Small tables with named rows and columns. After each table, cells are looked up by row and column.

Table Nefi
        Gis  Zesilik  Nidu
Kefeve  226      209    57
Rubimo   98      144   145
Linud   115      126   140
Vomur    97      142   143
Sug     152      112   165
Tak      37      179    96
Banir   234      214    58
Kun     232      213    56
Zes     231      211    61
Niv     139      146   113
Nutiv   156      115   166
Ziro    112      127   141
Vumaf   229      211    57
Leguf   193      159   124

What is the Zesilik of Rubimo in Nefi? 144
What is the Nidu of Linud in Nefi? 140
What is the Nidu of Kun in Nefi? 56
What is the Nidu of Tak in Nefi? 96
What is the Nidu of Niv in Nefi? 113
What is the Gis of Nutiv in Nefi? 156
Which row has the largest Nidu? Nutiv

Badulan:
|  | Rof | Vaf | Feko | Vos | Tamebu |
|---|---|---|---|---|---|
| Nesa | 166 | 144 | 87 | 155 | 114 |
| Kogafut | 98 | 107 | 106 | 85 | 83 |
| Tene | 130 | 133 | 99 | 110 | 110 |
| Kam | 115 | 87 | 92 | 77 | 72 |
| Firo | 199 | 119 | 74 | 142 | 87 |
| Dutil | 109 | 93 | 104 | 61 | 70 |
| Gab | 76 | 124 | 173 | 133 | 159 |
| Botuned | 196 | 162 | 78 | 176 | 109 |
| Lome | 65 | 112 | 178 | 96 | 149 |
| Zozabap | 146 | 145 | 144 | 182 | 168 |
| Ruf | 100 | 134 | 114 | 110 | 100 |

Vaf of Kogafut is 107
Feko of Botuned is 78
Feko of Kam is 92
Feko of Ruf is 114
Vaf of Kam is 87
Vaf of Dutil is 93
Tamebu of Kam is 72
Vaf of Nesa is 144
Vaf of Lome is 112

Table Bolad
	Gis	Viguv	Zonivar
Nin	23	-34	15
Mog	22	-52	10
Dobibe	50	-41	2
Fiz	82	-39	-46

Fiz, Gis -> 82
Nin, Zonivar -> 15
Mog, Zonivar -> 10
Dobibe, Zonivar -> 2
Dobibe, Gis -> 50
Mog, Gis -> 22
Mog, Viguv -> -52
Nin, Gis -> 23
Dobibe, Viguv -> -41
Nin, Viguv -> -34
Fiz, Zonivar -> -46
Fiz, Viguv -> -39

Bozates
columns: Dob, Kinefup, Mizek, Nop, Bes, Papo, Kepetu, Zarez, Zukerid, Nitara
Bif: [-37.58, -32.24, 43.26, -16.77, 28.70, -4.93, -48.01, 61.32, 23.16, 2.16]
Vebizim: [-36.05, 70.12, 93.11, 54.89, 69.26, 44.36, 21.90, 4.81, 50.63, -20.17]
Gubuzu: [54.14, -18.72, 95.44, -27.16, 9.71, 44.05, 38.37, 54.22, 58.31, 48.45]
Susegan: [-6.44, -22.07, -80.39, 32.78, 8.12, 14.36, 35.71, 24.87, 32.04, 76.76]
Zapig: [12.45, 46.63, -0.26, 25.02, -31.53, 31.48, 30.85, 91.88, 4.27, -16.77]

Zapig, Bes => -31.53
Bif, Zarez => 61.32
Gubuzu, Dob => 54.14
Vebizim, Papo => 44.36
Susegan, Zukerid => 32.04
Gubuzu, Zarez => 54.22
Vebizim, Dob => -36.05
Gubuzu, Nitara => 48.45
Gubuzu, Kinefup => -18.72

Bazi.csv
,Kipo,Ziri,Let,Puli
Zuf,9.00,65.84,32.20,49.33
Gabef,49.23,35.06,23.22,66.62
Zemezaz,2.10,80.60,50.45,35.66
Rup,62.73,28.71,48.97,38.42
Zurenu,6.65,88.02,51.28,48.86

Zurenu, Kipo: 6.65
Zurenu, Ziri: 88.02
Gabef, Let: 23.22
Zemezaz, Kipo: 2.10
Rup, Let: 48.97
Gabef, Kipo: 49.23
Zurenu, Puli: 48.86
Zuf, Let: 32.20
Rup, Ziri: 28.71
Zurenu, Let: 51.28
Rup, Kipo: 62.73
Zemezaz, Ziri: 80.60
Zuf, Ziri: 65.84
Zemezaz, Puli: 35.66
Zuf, Kipo: 9.00
Row with the largest Puli: Gabef

Mufop =
	Dagum	Nazat	Tesu	Vapi	Lisu	Segizi	Figapa	Rane	Mor
Vetas	3.78	4.58	8.11	4.23	2.89	2.63	2.27	9.84	4.71
Kimoro	6.62	8.37	2.37	3.52	5.97	6.73	7.85	2.83	3.30
Bogud	3.82	4.56	8.11	4.20	2.92	2.66	2.27	9.85	4.73
Lapa	6.93	8.65	2.42	3.49	6.22	7.14	7.95	2.68	3.34
Rit	3.59	4.78	8.21	4.35	2.67	2.57	2.22	9.83	4.59
Zovigom	6.98	9.46	4.45	4.05	5.09	7.62	5.84	4.87	3.88
Kono	4.77	6.02	3.74	5.62	4.45	4.07	6.30	4.83	4.08
Pifiv	6.89	9.12	2.95	3.03	6.16	7.36	7.60	2.95	2.97
Nodulez	3.72	4.77	8.15	4.26	2.77	2.66	2.25	9.80	4.62
Riso	3.84	4.53	8.05	4.24	2.88	2.65	2.21	9.87	4.74
Tef	6.70	9.43	4.75	4.76	4.63	7.32	5.49	5.22	4.16
Sem	3.71	4.71	8.16	4.29	2.79	2.62	2.25	9.82	4.65
Vam	4.00	5.73	8.31	6.21	3.88	4.53	4.62	8.15	4.96

Nazat of Pifiv = 9.12
Segizi of Lapa = 7.14
Lisu of Vetas = 2.89
Dagum of Sem = 3.71
Mor of Rit = 4.59
Tesu of Tef = 4.75
Segizi of Zovigom = 7.62
Dagum of Riso = 3.84
Tesu of Nodulez = 8.15
Which row has the largest Mor? Vam

Difive:
fields: Vog, Kamut, Padule, Savuz, Mig, Vofavip
Kagomuz: [73, 110, 193, 32, 103, 86]
Med: [72, 76, 26, 113, 152, 81]
Nizonef: [46, 103, 167, 10, 146, 103]
Tubovi: [104, 59, 6, 159, 158, 68]
Topido: [85, 95, 25, 96, 90, 119]
Laz: [51, 4, 83, 81, 148, 19]
Vabi: [82, 121, 180, 39, 100, 127]
Dazuke: [17, 106, 177, 16, 150, 110]
Fumi: [64, 27, 157, 85, 159, 52]
Sen: [39, 97, 181, 20, 144, 112]
Rivon: [100, 80, 16, 56, 96, 104]
Lagova: [133, 99, 240, 72, 59, 50]
Kog: [36, 107, 181, 5, 126, 128]

Lagova, Padule => 240
Kog, Padule => 181
Dazuke, Vofavip => 110
Kagomuz, Savuz => 32
Topido, Kamut => 95
Lagova, Savuz => 72
Rivon, Vofavip => 104
Med, Kamut => 76
Sen, Kamut => 97

Pelurod =
       Rifibog   Pok  Faza
Bopez     3467  5085  5999
Gef       8624   888  1837
Vuv       1443  8602  1655
Kifi      4421  7240  1644
Gog       5707  7255  2571
Guna      1768  7759  3504
Lelek     5013  3203   510
Vala      4906  9519  6377
Tak       3934  5214   170
Tif        364  3632  5408
Fug       6461  7510  3552

Guna, Rifibog -> 1768
Fug, Pok -> 7510
Gef, Rifibog -> 8624
Fug, Faza -> 3552
Tif, Faza -> 5408
Gef, Faza -> 1837
Vala, Rifibog -> 4906
Lelek, Pok -> 3203
Guna, Pok -> 7759
Bopez, Pok -> 5085
Kifi, Faza -> 1644
Tak, Pok -> 5214
Fug, Rifibog -> 6461
Gog, Pok -> 7255
Bopez, Rifibog -> 3467
Gog, Faza -> 2571
Which row has the largest Rifibog? Gef

Kef:
,Tedofe,Raniras,Lerup,Ronupup,Sorug,Lepe,Zolut,Miv,Tago
Kab,27.6,40.4,25.7,55.3,76.2,69.3,95.1,63.4,39.3
Kiv,74.0,45.9,57.1,48.4,79.6,57.2,55.4,60.8,79.3
Vutipel,23.9,89.2,34.1,30.6,92.1,22.3,93.1,86.1,23.2
Feg,66.6,78.9,80.5,69.5,36.7,54.3,51.7,53.5,41.7
Zudub,62.6,23.5,84.6,58.3,30.4,69.9,49.7,71.0,82.6
Dodur,35.8,59.8,28.0,70.6,78.6,80.8,93.2,45.9,42.4
Puv,85.8,39.7,85.5,89.1,67.5,83.9,72.7,30.7,39.4
Parize,73.0,97.7,75.4,93.1,46.4,48.5,49.3,59.3,43.8
Vurate,59.2,72.0,77.8,71.3,23.1,70.3,47.8,49.2,55.9
Kozate,73.4,77.4,83.7,86.5,47.2,48.5,37.9,54.0,76.1
Menuv,25.4,65.7,24.7,42.3,89.4,79.1,94.1,49.9,45.2
Zuvipi,60.4,91.6,72.5,77.7,62.5,72.8,81.5,37.3,40.4
Vasakev,80.1,41.5,90.2,71.8,38.0,91.7,53.1,47.1,30.2

What is the Ronupup of Menuv in Kef? 42.3
What is the Zolut of Menuv in Kef? 94.1
What is the Tago of Vasakev in Kef? 30.2
What is the Lerup of Kab in Kef? 25.7
What is the Sorug of Puv in Kef? 67.5
What is the Ronupup of Puv in Kef? 89.1
What is the Tago of Kab in Kef? 39.3
What is the Sorug of Parize in Kef? 46.4
What is the Miv of Dodur in Kef? 45.9

